The rows of R fall into 3 groups, and each row is roughly a mix of its group's hidden directions.
R (101 x 13):
[[ 22   0   9 -23 -28 -25 -25 -33  21  20  28 -18 -24]
 [ 24  -8  -1 -11  12  -7 -30  17  63  14   5 -19   7]
 [ 25 -21 -41   7  28 -12  -4  37  20  24  22  -2  11]
 [ 21   9   7 -28 -26 -26 -23 -27  19  24  38 -18  -8]
 [ 44  -6  31  -6 -27  -7 -10  29   4   5 -32 -20  24]
 [-44  18 -24  -2  30   5   6 -23  -5   0  43  21  -8]
 [ -2 -14 -16 -24   0 -17   0  16  53  24   0  41  -2]
 [  3  -7   6 -10 -13  44  -6  10  29 -23 -45  -6  30]
 [-36  22  24 -14 -13  26  -3  -6 -29 -38 -31  10  -5]
 [-24  -7 -18  25  26  26  24  25 -21 -24 -32  17  17]
 [-35   0 -11  25  44  15  19   7 -23 -22 -19  26 -12]
 [ 42 -15  42  -2 -35  -7   7  18  17  14 -14 -22  15]
 [ 13 -14  60   4  -3 -19 -11 -26  16  19  10  -7 -30]
 [-20 -16 -10  11  66  -9   7  15 -24 -11   6   6 -20]
 [ -9   7  10  16  -2  25  -5  -5 -55 -29   3 -41   2]
 [ 10 -28 -24  24 -20  21  55  22   9  -3  -5  -9  13]
 [-19   9  50  18 -40   7  20  -2 -21  -6 -11  26 -13]
 [ 18  23 -10   0 -63 -18   0 -18  10  25  19   0   5]
 [-18   3  -1  28  33 -35  13  12 -18  10  25  22 -38]
 [ 21 -20  43   3 -18 -13 -16 -18  16   5 -22  -8 -45]
 [ 32 -12  62   4 -13 -11  -7   4  13  23   4 -19  17]
 [  9  24  17   9 -60 -22   4 -15   5  26  21  11 -11]
 [ 23 -20 -35   8  13   1 -13  21  49  26  17   9  16]
 [-41  -9  -8 -31 -14  28 -19  26   9 -20 -14  36   2]
 [ 26 -20  53   6 -26  -5  25   3  25  22  12 -15   4]
 [ -4 -21 -32 -19   5   2 -14  34  45  16   5  35   7]
 [ 28 -18 -37  19  25   4  -6  23  14  21  28 -32  13]
 [-21  11  44  10 -35  25  20 -10 -22 -16 -24  23  -5]
 [-24  30 -44 -22   9  -4 -24 -22  -4   0  33  12 -19]
 [-20   2  -9  12  28  10 -19   6 -23 -29 -51  20 -23]
 [ 27   9 -19 -20 -49  10 -13 -13  34  10   0 -20  27]
 [ 36 -16 -29  10  21 -25   6  13  33  37  22  -5   4]
 [ 42  -2  -1  44  16   1  -2 -11   5   7  20 -38  26]
 [ 12 -27  65  27   4   3  21   5   9  11 -10  -6   4]
 [-31   7  21 -12 -16  14   6 -10 -51 -30  -3 -31  -9]
 [ 18   4 -31  -4  21 -42 -15  -4  11  29  42 -12 -13]
 [  0 -18 -31 -13  67  -5  -9   6  -1  -5  16 -19  -5]
 [ -4  33   7 -34   6 -24 -51 -22  -3   7  19   6 -16]
 [-16  36  -8 -29  16 -23 -32 -24  -5   5  29  15 -29]
 [ 12 -10 -10  -2 -16   7  -8 -16  71  13   4   4  23]
 [-23  27  31   4  -1  24  -3  -7 -40 -38 -28   1  -3]
 [ 25 -18 -36  10  15   2 -13  21  48  19  15   2  26]
 [-29   4   1  -1   6  45 -17  23 -35 -37  -9 -16   8]
 [-38  15 -34   6  40  10 -21 -11 -24 -19  -7  22 -14]
 [ 27  14 -28 -24 -36 -12 -13 -30   6  22  24 -22  17]
 [ -1  25  44  -1 -12 -26  22 -41 -12   1 -19  12 -23]
 [-40   6  31 -30 -24  -2   4 -10 -17 -13 -18  35 -24]
 [ 42  -2  -8 -27 -51 -17  -1   7  19  11   1 -26  10]
 [ 25 -17 -34   1  18 -11  -1  18  49  35  17   3   4]
 [-19  12  12   8  14  23  -6  19 -59 -33 -11 -10  -2]
 [-24 -17  30  23  30  17   9  35   6 -23 -31  19 -10]
 [  4   7  42   2   9   5 -22  13  60   4 -18  11  -8]
 [ 33  12 -11 -34 -38 -15 -40   7   4  -2 -25 -16   3]
 [ 18  -2  -9 -23 -27  34 -15  -7  23 -10 -32 -19  40]
 [-13  22  46 -10 -12 -23  19 -29 -19  -4 -22  23 -25]
 [ 20 -29  15  25 -13  18  27  32   0  -8 -41 -11  23]
 [-19   9  18   6 -34  26  24 -15 -42 -20 -27  18   7]
 [ -1 -10  29  -7  -6  41  -9  13  26 -22 -46  -1  23]
 [ 29  15 -21 -39 -40 -18 -33  -3  10   6   4 -20  13]
 [ 25   1   3  -2 -17 -39  17 -37  35  33   4  11 -13]
 [ 22  -5 -14 -14  -1  14 -24  14  62   2 -16 -18  22]
 [ 29 -22  56  -3 -27 -11  -7  -5  18  14 -10 -21  17]
 [ 10  14 -68 -20 -23   5 -20   9  -4 -12 -13  -7  -1]
 [ 18  -4 -51  -2  23 -32 -11   8  16  20  33 -17  -2]
 [ 25  11 -25 -23 -42 -10  -8 -30  -2  20  27 -24  17]
 [-33 -11  21  25  34   5  20 -29   2   7  31  16 -27]
 [-20   1  -9   6   9  43 -20  28 -37 -35  -4 -16  14]
 [  3 -10  71  16  15  -7  -3  -6   6  10 -10   7 -27]
 [-39  14  29 -15 -25  27  -6 -16 -25 -31 -23   9 -11]
 [ 23 -15 -42  -7   2 -20 -11  14  31  17  35 -30   4]
 [ 16  13 -25 -14 -56  -4   7 -29 -20  13  21 -14  15]
 [ 28 -22 -29   6  15 -19   7  10  25  36  32 -28   1]
 [-29 -10  25  28  38   5  15  28  -9 -18 -19  26 -22]
 [ 18 -23 -43  10  25   2  -6  36  -8  17  30 -27   4]
 [-10  -5  11  -5 -29  46  15  -3 -16 -29 -39   0  25]
 [-16  25  25 -20  24 -22 -44 -29  -7   6  17  12 -20]
 [ 43   5 -10  23   2 -20   2 -24  48  24  -1  11  15]
 [-27  20 -38  -9  23   7 -28   2 -25 -28 -30  21  -8]
 [ 29 -19  45   9 -25  -4  23   3  24  27  22 -20  10]
 [ 18  14 -22 -15 -54  -8   4 -31 -20  16  22 -14  16]
 [-21   7 -60   2  13  15   5  13 -21 -28 -24  13   4]
 [ 33  13  18  31   9 -29  19 -30 -31  14   9 -26 -12]
 [ 16 -39  28  30 -11  14  38  17   7  -1 -24 -13  21]
 [-10 -20 -10  -4  57 -16   3   0 -37  -4  28 -11 -17]
 [ 21  -5 -13 -18 -12  26 -21   7  49  -5 -26 -19  32]
 [ -4 -13 -20  14  18  25 -14  32 -44 -13  20 -35   7]
 [ -9  13  32  20 -11  40 -17 -19   7 -36 -15  -9  33]
 [ 30 -11  61  -6 -21 -19  -4  -6  19  21   5 -16   1]
 [-21  -7  50   5  -3  35  11   5 -12 -27 -35  15   0]
 [ 12 -19 -38  12  30  13 -11  43  -7   5  24 -27  15]
 [ -5 -23 -42  -8  13  20 -22  48  21   0  10  13  19]
 [-15 -19 -36   4  42  -3  20   5 -47 -14  15  -8  -7]
 [-23  21  37 -21 -19 -18  17 -25 -13  -9 -27  29 -23]
 [-38   7  17 -14 -13  27 -14  12 -32 -40 -21  22   5]
 [-17  12  26   2 -11   1   9 -16 -62 -23  -3 -24 -15]
 [-37 -17 -29 -39  -3  18 -12  38   3  -1  -1  22 -18]
 [-10  33  22 -32   6 -18 -51 -21   0   5  12  12 -17]
 [-21 -14  34  16  42  16   1  29  12 -20 -29  18 -12]
 [-25  20 -43  -7  26   4 -27   1 -27 -26 -24  18  -6]
 [ 17 -14 -42 -24  20  21 -17   3  23 -10 -14 -29  32]
 [-28  13 -50  -1  15   5  17 -18  -1   3  47  10  -9]]

Here is one row from each group, named. Which group is each of the other rows in?
[-25  21  43 -13 -28   2   9 -39 -10 -17 -23  10 -17] : J
[-12 -47   2  40   4  15  31 -30  13   4  12  -9 -17] : Q
[-17  -7  37   6  -4  39   7  14   3 -28 -46  14  10] : S

[ -6   9  43  16  23 -24 -11  12  31  15  12  21 -36] : S
[ 23  -6 -29 -30  -3  26 -20  -8  26  -7 -17 -29  37] : S
[  4  23  30  14 -50 -23   3  -7  17  25  19  17 -20] : S
[-23  -6  33  24  28  19 -17   3 -12 -15 -41  21 -23] : Q
[ 26  -7  51  -1  -7  -8 -19  19  -4  -5 -50  -4  -2] : Q
[-10 -14  -8  -4  55 -11   1  -5 -56  -7   5  -2  -5] : S
[ 17   6  13 -28 -23 -27 -24 -32  19  22  37 -15 -12] : Q
[ 34 -11  39  -2 -22  -6 -15  20   4  -4 -51 -10  -5] : Q
[  7 -24 -29 -15  13 -35  13  30 -18  30  29  -3 -22] : J
